One vector is turned by the same rotation once a tick. Each row is the vector after some number of ticks, and that number follows the row.
The counts run from 0 to 333.
-1.14 -0.44 2.01 1.20 -0.77 -0.65 0.45 -0.53 0.97 -0.56 -3.07 0.37 -3.43
 1.86 -0.25 0.63 2.52 -2.11 -1.04 -1.64 2.94 -1.26 1.36 -0.32 1.03 -0.81
 0.15 -0.74 2.45 1.72 -0.31 1.33 1.13 -0.18 0.66 0.80 -4.21 -0.39 1.15
68
-1.29 -0.37 0.85 0.73 -1.98 -1.40 3.18 -1.64 -0.54 0.89 -1.87 2.54 -1.21
 -0.75 0.13 -0.70 -1.74 -0.02 0.52 -2.26 -0.15 -3.87 -1.38 1.35 -0.22
 -3.28 0.13 0.07 1.05 -1.75 -0.79 0.91 2.21 -2.19 -0.21 -1.08 -0.84 0.02
 -2.10
0
-1.34 -0.58 -0.57 1.90 -2.32 1.36 1.09 0.96 -1.34 -1.18 -2.00 1.70 0.44
 -2.08 0.74 -0.86 3.09 -1.12 -4.82 -0.70 1.97 0.21 -0.23 0.87 0.43 -1.63
 1.98 -1.21 -0.16 -0.81 0.72 -1.66 0.46 0.23 0.97 0.54 -2.05 -0.71 2.03
137
-0.41 2.29 1.45 -1.82 0.19 -2.63 -1.40 -3.20 2.26 1.44 1.47 0.16 -2.22
 1.39 -0.76 -1.45 0.97 -0.74 -2.49 -0.93 3.76 -1.16 1.05 -2.23 -0.66
 1.13 0.24 -1.58 1.28 0.92 -0.37 0.93 3.55 -0.10 0.28 -0.22 -0.21 -0.79
 -0.99
117
-0.23 0.18 0.72 0.71 -1.73 -1.24 -0.81 0.11 0.94 3.42 0.19 2.21 3.63
 -1.49 0.85 -2.07 2.32 -0.01 -2.02 -0.18 2.37 0.13 0.36 -1.68 0.71 -0.38
 -1.18 -1.48 -0.64 0.75 -1.80 2.33 0.04 0.20 -1.68 -0.81 -0.66 -0.63
 -0.52
182
-1.56 -1.32 1.09 1.04 0.73 0.72 -0.92 1.85 1.08 1.11 -1.19 0.59 -1.86
 -0.46 -1.91 -1.48 3.84 -1.08 -1.47 -1.33 2.34 1.14 2.54 -1.21 1.94 2.09
 1.05 0.80 0.77 1.61 -1.25 -0.01 -0.80 0.66 -1.23 -0.18 -1.73 2.47 2.90
326
-1.63 -1.15 -0.68 0.37 -2.06 1.92 1.87 0.09 -3.58 1.74 -0.27 0.12 0.66
 -3.08 -1.22 -1.96 1.76 1.07 1.04 -0.21 -1.71 0.10 -1.17 0.85 1.41 0.27
 -1.11 2.62 -0.50 -1.74 -2.92 0.27 -0.87 0.91 -0.24 -1.19 0.51 2.74
 -0.69
246
-1.35 -0.87 -0.30 0.79 -3.61 3.12 0.33 -0.94 -2.89 -0.13 -2.08 1.02 1.64
 -0.62 0.67 -2.05 0.07 -0.55 1.06 -2.56 -1.37 -2.85 -1.69 0.78 0.91
 -2.41 -1.36 2.22 0.24 -1.67 -0.95 1.30 0.98 -1.02 -0.72 -1.02 -1.54
 -0.12 -1.97
146
-0.76 -0.51 -0.35 2.38 -0.31 -1.21 3.68 -2.16 -1.89 0.29 0.27 2.89 -4.52
 -0.85 -0.01 -0.07 0.89 1.13 -0.85 -1.23 -0.40 0.23 -0.44 -0.66 2.59
 -1.87 1.66 -0.80 -0.39 -0.13 -2.41 1.03 1.95 0.90 0.43 -1.69 -1.13 2.66
 -0.60
103
-0.51 1.74 0.92 -0.76 0.24 -1.04 2.68 -3.01 0.83 -0.28 -0.03 1.35 -2.16
 -0.90 0.55 -0.68 1.00 0.70 -0.60 -1.71 -0.17 -0.61 -1.63 1.31 -0.49
 -1.61 1.79 0.88 0.63 -2.25 -1.03 1.07 4.10 -4.29 1.24 -0.71 0.83 -0.51
 -0.85
305
-1.49 0.34 2.34 -0.35 -0.55 -1.87 1.58 -0.45 -0.31 1.21 -0.78 1.01 -3.68
 -0.19 -2.48 1.34 3.07 -0.68 -0.34 1.46 3.08 0.16 1.14 -0.42 0.71 1.50
 -1.16 -0.68 1.95 -0.29 -0.43 2.15 1.30 0.98 1.98 0.52 -0.70 1.81 0.30
168
-1.60 0.14 1.71 -0.61 1.28 0.53 1.70 -1.96 -0.64 -1.56 -0.80 2.50 -4.72
 -0.43 -1.82 -0.46 0.44 0.41 0.53 -1.59 -0.11 -0.59 -1.11 0.82 -0.26
 0.10 1.85 1.73 -0.15 -1.41 -0.60 -0.15 3.99 -2.51 1.61 -1.27 -0.26 1.72
 -1.03
307
-3.73 0.08 1.45 0.21 -0.69 0.30 0.93 2.91 -0.31 -0.55 -1.98 3.91 0.55
 -2.62 -2.55 -0.18 1.28 0.11 -1.47 0.81 1.99 0.52 -0.05 1.32 -1.24 0.12
 1.93 -1.51 -0.97 -1.87 -0.14 -0.65 0.79 -1.46 1.43 -1.92 0.82 0.74 0.33
87
-2.69 1.86 1.69 -2.01 -0.95 0.94 0.30 -0.13 0.02 -2.26 1.12 1.15 -4.09
 1.28 -2.52 -1.47 -1.19 -1.60 2.48 -1.13 -0.67 0.41 1.42 0.71 -1.16
 -1.06 1.92 0.12 -0.39 -0.74 -2.22 0.80 1.44 -2.20 0.26 -2.48 -0.29 1.31
 -1.08
6
-2.18 -0.20 -1.24 1.63 -2.78 3.53 0.75 1.12 -2.25 -2.54 -1.87 1.50 1.00
 -1.34 1.12 -2.20 1.85 -1.52 -2.04 -1.87 -0.26 0.05 -0.09 1.00 1.22
 -1.46 2.03 1.41 -1.06 -0.81 -0.88 -1.14 -0.40 -1.12 -0.19 -0.91 -2.22
 0.78 1.36
141
-1.45 0.33 1.35 -0.53 -1.23 2.32 -3.60 1.91 -0.53 0.29 0.11 -1.98 -1.18
 -0.71 -2.31 -2.27 1.60 0.54 -1.73 -1.25 3.18 -1.10 1.74 -1.36 0.01 2.75
 1.65 0.75 -0.19 0.17 0.65 -2.08 -1.05 1.68 0.56 -0.35 0.10 1.21 -0.09
126
-1.21 -1.20 -0.36 2.98 -2.10 1.71 1.87 1.85 -1.13 -0.73 -2.50 1.01 0.08
 -2.28 0.52 -1.32 1.73 -0.24 -2.59 -2.80 1.30 -1.31 -0.39 1.21 1.48
 -0.72 2.42 0.33 -0.26 -1.57 0.78 -2.11 -0.39 0.72 0.83 0.13 -2.06 -0.16
 1.45
138
0.62 0.07 0.57 2.06 -3.98 -0.17 0.32 1.16 -0.94 1.76 -1.83 -1.13 2.53
 -3.34 0.33 -0.29 2.22 0.36 -2.61 -1.21 2.63 -2.75 -0.73 0.02 0.56 0.89
 0.42 -1.38 0.26 -2.05 1.03 1.04 -0.03 2.07 1.20 1.10 -0.94 -2.20 -0.21
285
-0.46 2.67 -1.24 -0.96 -3.14 -1.03 2.74 -3.34 -1.31 1.39 1.28 -1.20
 -0.05 -0.60 0.21 -1.51 -0.73 0.01 -2.29 -0.73 0.93 -1.47 -1.49 1.35
 -0.82 -0.81 0.73 -1.77 0.53 -2.72 -0.96 -1.06 2.34 -0.35 1.34 -0.41
 1.25 -0.43 -2.11
201
-0.64 2.37 0.28 -1.84 -0.90 -0.99 -0.86 -1.82 0.87 1.91 2.41 -0.67 -1.07
 2.03 -0.95 -2.46 -0.02 -1.21 1.19 -2.29 0.17 -0.13 1.85 -1.93 -0.25
 -0.02 -0.86 0.26 0.75 1.30 -3.50 1.70 0.51 -0.22 -2.57 -1.91 -0.87 0.78
 -1.72
263
0.52 3.08 0.38 -1.79 -0.42 -1.58 -1.61 -3.39 1.37 1.77 2.28 -0.71 -1.16
 1.90 0.08 -2.18 0.75 -0.25 -0.23 -1.32 1.07 -0.08 1.16 -2.36 0.36 0.16
 -0.63 0.43 0.06 1.35 -2.65 2.61 2.88 -0.34 -1.64 -1.18 -0.43 0.29 -1.78
113
-1.92 1.07 2.02 -0.77 0.23 -1.79 1.82 1.63 1.76 0.68 0.51 -0.07 -3.07
 -0.88 -1.68 0.31 4.30 -0.43 -1.16 0.05 3.27 2.19 1.62 0.18 0.36 1.72
 1.20 -1.07 0.95 0.41 -1.98 1.33 0.10 0.00 0.99 -0.06 -0.38 0.34 2.61
171
-0.28 0.77 0.60 0.09 -3.33 0.84 -1.37 0.75 -1.15 2.58 -1.24 -2.47 2.28
 -1.64 -0.12 -1.16 2.47 0.49 -2.51 -0.92 3.19 -2.90 0.09 -0.14 0.16 1.85
 -1.34 0.15 0.73 -1.47 1.34 -0.08 -0.07 2.32 0.81 1.12 0.07 -1.18 -1.21
131
-2.15 -1.02 2.15 0.07 -1.24 1.27 -1.65 0.21 -1.39 1.39 -2.99 2.45 1.79
 -2.47 -2.31 -0.27 1.98 0.76 -1.51 0.69 2.94 -1.76 -0.52 0.32 -0.90 1.57
 -1.30 0.92 -0.20 -1.94 1.88 0.77 2.27 -1.07 1.01 -0.06 0.43 -0.12 -1.45
234
-1.82 -0.29 0.75 0.26 0.60 -1.14 0.46 1.90 2.51 1.26 -0.56 0.33 -1.13
 -0.55 -0.58 -1.79 4.67 -0.69 -1.52 -1.54 2.91 2.70 1.79 -0.49 1.44 1.78
 0.99 -0.12 1.01 1.09 -1.50 0.31 -0.85 -0.05 -0.29 0.41 -0.86 1.43 3.27
325
-0.68 1.63 -1.02 -0.97 -1.78 1.54 0.97 -1.54 -0.72 0.72 0.48 -4.67 -3.36
 0.50 -0.65 -2.09 0.91 -0.36 1.59 -3.89 -0.68 -1.04 0.37 0.89 0.09 0.61
 0.75 2.84 1.87 -0.86 -2.05 -0.45 -0.23 0.21 0.18 -0.02 -0.34 1.22 0.24
58
-1.15 0.71 -0.73 -0.63 -1.37 1.74 1.05 -1.05 -1.83 -0.12 0.34 -2.89
 -4.93 0.87 -0.76 -1.91 1.05 -0.71 0.29 -3.28 -0.47 -0.33 1.22 0.35 1.17
 0.21 1.53 1.84 1.79 -0.92 -1.10 -1.82 -0.35 -0.04 0.93 -0.15 -0.72 2.67
 0.04
57
-0.72 0.47 -0.65 0.70 -0.36 -2.54 5.19 -2.37 0.78 2.43 0.55 1.58 -2.59
 -0.49 0.88 -1.51 1.06 -0.31 -0.94 -2.10 -0.55 0.74 -0.14 0.20 1.10
 -2.79 0.88 -0.56 1.71 -0.20 -3.08 0.72 1.37 -1.35 -1.04 -1.17 -0.26
 0.83 0.24
255
-1.20 -0.76 -1.36 1.20 -0.76 -0.95 4.05 -2.97 -2.12 1.38 -1.05 3.12
 -2.66 -0.61 -0.62 -0.14 1.29 -0.56 -1.14 0.32 -0.09 0.60 -0.01 -0.55
 2.75 -1.80 -0.95 -0.63 0.66 -0.16 -1.74 0.46 2.19 0.63 0.03 -0.64 -1.34
 2.83 -0.77
253
-1.70 -0.18 -0.56 -0.42 -1.57 1.48 2.37 1.91 -1.56 1.81 -0.62 0.35 1.30
 -3.47 -1.12 -2.53 1.97 0.77 0.70 -1.32 -0.63 1.32 -0.84 1.95 -0.34 0.42
 0.78 2.38 -0.48 -2.38 -2.57 -0.99 -0.66 -1.61 -0.36 -1.80 2.34 1.86
 0.44
243
-1.57 1.12 -0.71 0.82 -2.59 1.95 1.32 1.81 -0.54 -1.43 -1.35 0.17 1.46
 -1.77 1.55 -2.39 2.20 -1.08 -2.06 -2.49 0.89 0.85 -1.10 2.11 0.14 -2.14
 2.66 0.46 -0.63 -1.00 -1.37 -1.32 -0.26 -1.32 -0.05 -0.88 -1.76 -1.16
 2.46
140
-0.62 1.94 -0.22 -0.37 -4.18 0.67 -0.48 -0.04 -0.79 1.56 -0.50 -1.51
 2.87 -2.12 0.95 -1.32 2.93 -0.56 -3.72 0.64 3.48 -0.84 -0.50 0.87 -0.33
 0.45 -0.70 -0.39 -0.02 -1.13 0.66 -0.27 0.52 0.99 0.99 1.23 -0.53 -2.18
 0.26
132
-0.49 1.40 -0.76 -0.27 -2.35 0.08 2.02 -2.68 -2.77 -0.63 0.25 0.04 -4.02
 -0.53 -1.06 0.09 -0.58 0.22 -2.92 -0.15 0.94 -1.75 -0.53 0.30 0.31
 -0.88 1.82 -1.62 0.81 -1.77 0.33 -2.10 2.71 1.23 2.46 -0.43 -0.58 1.12
 -1.57
203
